One turn moves each row of this set onto another row. After a few examples, where does it send each row asked below?
Doseg: [  2   3  -7   1  -4  -8 -10 -21  -3   6  -5   9  -1  -4   3   2]
fov: [-10 -11 -14  -7   1  12  -6 -14  -4   0  -2  10   7  -3   7   5]
nuled: [-6 -6 -1  6 10  0 16  0  2  9  2 10 -2 13  1 -6]
supe: [-7  4  1 11  9 -4 11  5  0  9  1 10 -6 10 -3 -6]
Gibad: [-13 -11  -8  -2   4  17  -2 -15   3   0   3  10   4  -6  -1   6]
Bapak: [ -1  -2  -6  -8   0   1 -16   2 -12  -6   7  -3   0  -7  -2 -12]
riba: [-13  -9  -3  -3   7  15  -9   1  -5  -4  14   1   1  -8  -6  -1]
riv: [  0  -4  -9  -6  -1  -6 -16   7 -13  -1  10   5  -5  -7  -9  -6]
Kovar: [ -6 -14  -7 -10  11  10  -6  -1  -3   3  13   3  -1 -12   2   5]
mufim: [-2 -6  1  5  9 -2 16 -3  4  8  4  7 -2 13  0 -7]
tili: [ -7 -13 -14 -13  -2   4  -3  -8  -1   4   1  14   6  -8  -1   8]
Lud: [ -9 -15  -7  -5   9  11 -13   0  -7  -2   9   5  -7 -12   0   3]
zelo: [  3  -1 -17   1  -6 -10 -13  -8 -13   2  -1  10  -5   2  -4  -7]
voniz: [ -1  -1 -13  -8   6   4 -12   6 -11  -3  11  -3  -1  -5  -1 -11]
sumar: [  0  -9 -12  -1  -5  -7  -7 -17  -3   7  -4  16  -6  -6  -2   6]
tuduk: [ -7 -11 -14  -4   4   8  -3 -18  -1   7   0  11   4  -2   9  10]
ripa: [-8  7  2 10  9 -1  9  5  1  8  4  8 -2 12 -3 -5]
dud: [  4   6 -13   7   3  -6 -16  -6 -10   1   2   3 -13  -3  -2  -8]
kuvup: [ -9 -13 -17  -8   6   8  -9   7 -10   1   9  10  -3  -8  -5   4]
nugo: [  0   0 -16   8   0   0 -17 -10 -11  -3  -4   7 -12   0   1  -9]
dib: [ -3  -4  -5   4  -5   3  -4 -27   2   1  -5  10  -1  -3  -2   0]
Nur: [-3 -2  0  3 11  2 17  2  7  6  3  8 -5  7 -3 -8]
gam: [-5 -4  3  3 11 -1 16  6  5  7  4  7 -5  5 -3 -7]
fodul: [  1   1  -6  11  -2  -3 -14 -17  -8  -3   0   4  -9   2  -6 -12]
pigaz: [ -3  -1  -6   3   3   5 -15   0 -13  -7  11  -3  -4   0  -8 -14]
zoki: [-6  7  1  5 10  2 13  7  6  5  3  8 -3  7 -4 -7]
Mobi: [-6  0  5  7  6 -7 13  0  1 10  2  9  1 11 -1 -5]
Fudu: [ -6   4  -1   4   8  -1  14   8   2   6   2   7  -2   8  -4 -11]
Rugu: [-5 -1  5 10  8 -5 10 -1  0 10  6  8 -1 15 -1 -5]
Zefu: [ -1  -3  -2   0  -4  -4 -12 -20  -1   2  -5  11  -3  -9   2   4]

riv turns into kuvup
ripa turns into zoki
And these:
nugo turns into Bapak
gam turns into nuled
riba turns into Gibad
voniz turns into Kovar

One turn moves each row of this set onto another row. After a few examples, where does it send each row asked below?
K: [ -7   4  -1   6  -5   7  -7  13   2  -2  -1   6   5  12   5  12  16  -1
   2 -13   6   4   0   6  -5  -1  -7  -7   6  -8 -15 -10   6   3   3   3
  -5  -4   0  12   8  -2  -6   0  -5 -16  -7   2   2   4]
M: [  7  -1 -19   7   3   8  -2  -8  16   6   3   0 -19   2   5  14   0  -1
  -5   3   2   7   1  -1  -4  -4   5 -11   7 -12  -3  -1   6  -2   4   0
   3  12  11   7  10   2   1  -6   6   2   1  -5  -2   5]
T: [ -6   9   1   0 -12  13  -2  -7   1   8  -1  -5   5  -3  -4   1   8   4
   9  -9   2  -1  -5 -10  -3   3  -8  -2  -3  -8  -7   1  -1   9   0  14
  -8  17  -1   2  10  -2   8  13  -6  -1  -4  10  -4  -1]
R: [ -7  -2   5   2   6  -3  -5   1   3  -4   3   6   3  12  14   4   8  -1
  -3 -10  -2  -6 -11  14   1   1  -4   5   0  -7  -8 -16   1  -1   2   0
   3  -9   3   2  -3   3  -7   3   1 -19  -8  -1  13   3]
W: [ -4  -4   2   2  15 -10   0   0   4  -6   2   2  -8   5  11   2  -4   1
  -6   6 -16  -1 -11   3   9   2   9   5  -5  -2   3  -7  -1  -8   0 -11
   7  -8  -2 -10 -10   9  -3   5  -5 -10   3   1   9   0]
Z: [  4   8   2  -5 -11   5   4  -8  -3  -4  -4   4   0   5  -2  -7   4   7
   0   6   7   4   9  -4   6  -7   0 -14  -9  13  -8   3  24   1   5  -5
  -5  -1   1  10  -5  -3  -2  -1  -3  12   7   1  -6   4]
F: [ -4  11   2 -12   9  -5  11  -9  -4   5  -1  -2  -3   0   6   2  -9   8
   4   7   1  -5 -11 -11   6   6   7  -4 -10  -5  -1   8   5 -12   7   3
  12   0  -2  -2 -14  -4  -1  -8   3   9   0   1  -4  -7]
C: [ -4  -2 -11   4   0   5  -9   2   4   0  -1  -8 -12   3   1  10  17  -8
  -6  11   7   5   6   3   2   2   2 -14   2  -1  -2  -8  -7  10  -1   2
  -7   1  10  -1  15   4  11   5  -2  -3   3  -9  -8  -4]
D: [ -7   3   4   6  -6   6   0   0  -8  -2  -7   1  18  -7  -7  -6   6   4
   7  -4   0   2  -2  -1   0   4  -7   5  -1   6 -10  -2  -1   6   2  -3
  -9   5  -6   2   6   2  12  20  -5 -12   2  10   2   1]
B: [ -3   1  -7  -4  -3  -1   5  -9  16   9  -2 -16  -2 -14  -1   8   1  -5
   1  -8   3 -10  -6  -7  -6   3   1  -4   7  -6   7   0  -6  -9  -1   6
  -5   5  -6 -14  11  -6  -4  -5   6  -4 -12  -4   1   0]
U: [ -5  12   1  -6   7  -6  10  -7  -2   4   2  -2  -8   2   8  -1  -5   7
   2   7   2  -1 -10  -5   6   5   8  -9 -14  -2  -5   9   3 -11   4   8
  10   4   0  -6 -13  -9  -2  -3   5  13   2   2  -6  -8]
N: [ -5  -4 -15  -1   2   7   2   5   9   0  -5  -5 -11  -1  -2   8   1   1
  13   2   5  19  -4  -9  -8   1   2   0  10   3   0   3   2   6   2   9
  -3   0 -16   3  14  -2   6  -1  -2  13   1   1 -16   1]
Y: [ -4   5  -5  -7  -9  -3   3 -20   6  10  -3  -9   5 -10   2   0   1  -4
   1  -4  15 -12   5  -2   3   1  -3  -4   5   8   1  -2  14 -12   1   1
 -10   1  -8  -7  10  -9  -5  -3  -4  -1  -9   4  -1   2]
S: [  5 -10  -9   5   1   2   6  11   0   7  -7 -11  -1   0 -11  11   4  -1
  -4   0 -10   0 -12  -2  -5  -2  -5  12  12 -10  -2  -7   1  -6   1  -2
   5  -6  -2   8   6   5   0 -12  -1 -14 -12  -4   2   7]
A: [ -3  -6   4   5  15  -8   4  -2   4  -4   5  -2 -12   6   6   2  -4   2
  -7  10 -19   0  -9   3   9   6   9   4  -2   0   7   0  -6  -7  -3 -12
   4  -5  -4 -12  -6   7   1   5  -3  -2   4   2   5  -3]
V: [  3  10   3  -6 -11   3   3 -13  -5   1  -4  -2   5   3   2  -3   1   5
  -1   4  11  -3  12  -4   8  -2  -2 -11  -5  16  -4   4  21  -1   8  -6
  -7  -1  -1   6  -5  -6  -4   1  -3  11   6   1  -5   4]
G: [  8   4  -5  -5   8  -2  13  -2  -2  11  -5  -5   4  -3  -8   6   1  10
   4   2  -5 -10 -15 -10  -2   3  -2  14   3  -9  -4  -3   5 -13   6   0
  13  -1  -4   7  -3   3  -4 -16   5  -6  -9   5   0  -1]
J: [ -2   1   2   4   6  -3  -3  11  -3  -7   1   8  -3   2  -7  -2   4  -1
  -6   7  -3  12   4   5   0  -5   3   2   3  19   1   4  10  -4   7 -19
 -10 -14  -8   4   0   4  -1  13  -1  -5   8  -1   4   9]
L: [  2  -3  -4   3  -3   8   0  15   6  -8   1  -5 -14   3   0   4   3  13
   7  10  -1  17 -13   2  -7   2   2  -2  14 -12  -1  -6  -9   5   9  10
  -7   1   1   5  -1  -6   4   1   9   2   0  -4   0  -2]
P: [ -1   4   4   8   0  -5  -4  11  -4  -8  -3   5   6   1  -6  -4   3   2
  -1   3  -5  10   3   6   3  -2   1   6   3  19  -2   0  11  -3  10 -16
  -9  -9  -7   2  -2   6   1  18  -3  -6  10   2   4   7]

A turns into U
R turns into G
B turns into T
And these:
L turns into M
W turns into F

